One turning vector, and how many ticks it has turned:
The counts run from 0 to 358.
[  1  26 -16   2  -6   7   1 -44 -18   2  22  12  10  19  -9  20  26  32
 -23  -4 -21 -47  -3  -5 -12  14  13 -11 -27  -2  22   2  11  -6  15]  299
[ 13 -18  -7   0 -27 -43 -17  -7 -22  -7  19   2  -1   7   5  32 -26  24
  -9 -12 -15   3   1   9   6  25 -42  -7   1   6 -29  13  -2 -31   5]  70
[ 13  12  10  -6 -22   7 -10 -14 -22  14  16 -11   3  -4  16  21 -40   7
   5 -29  23 -13  -1 -14  -3  -6 -20 -26  -5  11  -9  14 -35 -33  -9]  281
[  2  -1  16 -23   5  11  18  -5 -19 -18 -11   7  -3 -17   2  20   0   9
   6  -3   7 -22  -6 -22  -2  13 -34  45 -54  -3  42  -5 -10  12 -14]  46
[  3 -15  27  12 -16 -14 -10  43  25  20  12  -2  12   0  17  -1  25  26
   4 -27 -32 -30 -29  14   0  19  -8  24 -26  -1  13  11  27   7 -18]  39
[ 23   0  -4  -9 -13 -22   9 -39 -40  12   5  24  13   4   2  37  -9  16
 -20 -16 -17 -24  12 -15 -20  -5 -32  23 -14  19   1  -3  34   8  -7]  80
[ -7  -1 -19  25  13  17  13  -5   7   1 -15   6  12  22  14  -9   0   9
  -7  18 -26   9 -28   9 -28  21   1   2 -46  -3  37  15  -3 -22  15]  343
[ -4   3  27  23  25 -21 -27  24  -3  13 -29  -1  -2  -4 -10 -24  22  -6
   7   3  -8 -30  -8  18   7   1  36 -29 -20  36  21  20   9 -21  -4]  336
[ 25 -10  17 -15 -41 -13  13  11 -17   0 -14   2  19 -19   8  -1  -4  39
  19  -5 -22 -23   3 -12   1 -14 -22   0 -42  25  20 -15  23   9 -23]  250
[ 19  11   4  -5 -32  -4   6 -12  12  18  -4 -10  -7  -9  24   5 -41  17
 -19  33  -8 -11 -21  33  -7  12   1  10 -18   5 -24  -6  -9 -25   3]  286
[ 11  15   6 -15   0 -24  38 -34 -34   1 -12  10  -4   3   6  10 -19  -8
 -33  40 -15 -12  -6  10 -33  10  31  15 -33  21  -2 -12 -10  -2   0]  295
[ 25 -11 -21  22  -6  11   4  24  -6  36 -11  -7  38   3  46 -48  10  -1
   6 -32   6  -2   9  -8   8  -1  13 -11 -16   9   3 -14   7  30  15]  176
[-19 -10 -16  20   2   8 -19 -27   3  10  -3  17  14  28   2  16 -26   2
  -8 -22 -11  22   1  14   7  48 -28   5 -23 -42 -16   8  -1  -8  13]  139
[ -6  12  37  -6  23  35   0  10  16   2 -17 -20  12 -33  -9  21   0  -3
   9   2  26 -26   6 -14  26 -13   0  15 -34  13  26  22  -9   2   6]  190
[ 16  -2  18 -21   7 -11 -13   4 -38  -7  -5  16 -12 -32  20  24  13 -21
   7 -16   7 -16   3 -23   3  -8 -39  27 -40   0  18   0  -3  10 -15]  45
[ 12 -26 -26  -3 -20   6 -16 -11   9   8 -11 -11  10  15  24 -20 -17  -4
  -5  14  -1 -32  13  -5   0  37  18  12 -28   0 -16 -19 -36  23  13]  321
[ 11  -1  -3   1 -19  -8  33 -11 -28 -10   9 -10 -12  -3  10   1 -43  23
  -5   7  19  17   2   0 -22  32  -6 -21 -21  25 -10 -11 -25 -41 -12]  68
[-16   2  -8   3   9   8  -8  -5 -21  27  -9   6  14  -6  31  12 -16 -31
  29 -37  -1  11   8 -13  -9  -7 -32  -2 -19 -14   2  36  11 -22   2]  350
[ 23 -10  -1   7 -36  12  14  -1  23  12   3 -28  37  10  17 -23 -20  46
 -30 -11 -18  -6  -7  -6 -10   1 -10 -15  -1  11   4  13  13  -4  11]  242
[ -5  10   2  -1  -8  17   4 -40  -8 -27 -10   0   2   5  -1   0 -20   8
 -16 -19   4  14  11 -25 -16  30 -34  -7 -24 -28  17  25 -41  -9  -8]  273
[ 21  -7  13   9 -12 -19 -14  42 -16  29   2  -3   8 -11  21  -8  28  22
  15 -38  -8 -25 -14  17   5   9  -6   2 -15   7  17 -11  28  18 -25]  40
[  1  21 -11  28   8   5 -25   6 -21  31  17  -7 -21  -7  40 -27  27 -10
   7 -19   9  -9 -22  20 -13   2  -5 -33 -21  12  -2   0   2 -35  16]  346
[  8   1   8   2  28 -10   1 -22 -31  26   7   1  -6  -5  19   3 -46  -8
  22 -11  27  -9  30   4  18  10  -8  -3   8  18 -39  -3   5  -6  10]  145
[ -9 -32  -9  -4  14 -21 -19   5  30   6  -6  -9  19  20  10 -18 -20  -3
  -7  13   1 -37  11  -3  12  43  14  20 -15 -19 -31  -5 -41  19  20]  322
[ -4 -14   8 -14  19  -2 -36   1  13  14   1 -13  20  -3  18  12 -12   7
  25   3  10 -65   8  -1  29 -14 -12  -4 -18  25  -9   8 -17   5  19]  324
[ -7  -6   5  -7 -12 -26   0   2  -4   2 -11  -6  -2 -36   9   2 -37  -2
  -1  -9  18  11 -24  42   3  -8 -13 -31  -3  37 -16  18  -6 -28 -21]  66
[ 15 -10   0 -12  17 -35   8  12 -32  32  -3   2  17 -17  30  17 -13   4
 -14  -9   8  -7 -23  45 -10 -12   3 -17  11  29 -22  -7   8   8  -9]  75
[ -9 -12   4  -8 -18 -17  -3 -12  -3   3 -15  17  23   7  -8  34 -52   2
  10 -16  -4   7 -15  -1  11  29  -6  -7 -18  -6  -4  24 -27 -10 -34]  283
[ -4  -4  10   5  11 -13  -7 -12  10  15  11  -5 -17 -14  -3  11  -9  -4
 -28  45   2 -25  -5  38  41  27  40   6 -18  16 -39  -9   5   4  24]  152
[  0   1 -21  -3   1   5 -36  -6  -5  -7  -1  -8   6  -2  -3  15   1  23
 -32 -32  13  -1 -15   7  26  12 -36 -53   0   5   7  16 -30 -22   3]  62
[-13   1  26  18  13  -6  13 -23   4   6   1   1  25   5 -37  32 -19  12
 -10  12   0 -24  33 -14  10  -4  28  -9   6  15  -6  31  26  -6  20]  156
[ 21   4  -6   4 -10   9   0 -14  11  19 -13 -10  13 -15  12  16 -22   1
 -35  43  -1 -18  -9  35  11  18  26  30 -14  13 -30  -2  14   4  33]  151
[  3  -1   4  12  31  14  17 -28 -19  12  10  -4  24   9 -17  26 -11  21
  -9  10  24 -40  18 -22  13  -3  30  -9  -1  25 -10  -2  13  -9  34]  155
[ -8 -17  10  -9 -25 -10   4 -13  36 -23   4  -5   4   2  19 -15 -37 -13
   1  20   8  -9  27 -10 -26  13 -27  -3 -29  -5 -15  -2 -43 -13  20]  103
[ -2 -10  -8   3  -9 -21  13   3 -22  19  -4  11  -7 -28   9   9   8   0
  -7   0 -27  20 -29  40  31  28  10  31 -38 -13 -10  -9  17  30 -15]  218
[ -6  -2  18  -5  12  17  -3  -1  18  15 -16 -12  25  -9   6  16 -21  16
  35   4   9 -61   8  -5   4   1   8 -10 -32  16  19   0 -10  -2 -10]  325
[  0  -2  24  -7   5 -51  16 -29 -26  -5  24  18 -17  -7  -2  15   3   4
 -18  40 -29 -12   0  25 -16  18  14  17 -20   1 -15   5   2 -14   5]  296
[-28 -11   6 -14  38 -29  22  -1 -42  -1  -6  -3 -12 -29   6 -13  -7  -3
  10  -6  23  -5   9   3  39  15  22  21  -6  12 -25  -5  11  21  -5]  9
[ -5   3  12  -5 -11 -31  -8 -31   4 -29 -21  20 -18 -13  12 -42  -5 -28
 -36  -8 -19   4   6  21 -22  -2  -9   1  -5  -4 -10  20  23  19   5]  92
[ 40 -12  19  28  -3 -22 -14   8  -1  16 -24  11   9  23 -17   3  12  10
 -16  22 -27 -14  -6  21 -15  34  30   8 -19  21   6 -14  -4   6  14]  117
[ -1 -19 -13  -4   5 -33   6  16  20 -11  13 -22   2  -5  36 -18  21  23
 -21   4 -10  -4  -1   4  18  -6 -26 -18  -6   7 -14  29 -13 -11  38]  27
[  8 -12  17   4 -18 -19  21  30 -24  22 -17 -18  25 -10  33 -29 -12   8
   6 -25  -1   1   9 -14 -23 -21   0 -18   4  36   7  25  14 -18  -5]  32
[  1 -27  38  -4  11 -43  -3   1   9   1 -19  22  18  14  -6  41 -26  -1
  19  27   1 -31  18  -4 -10   5 -19  12 -22   8 -10  16 -24  -7  -4]  113
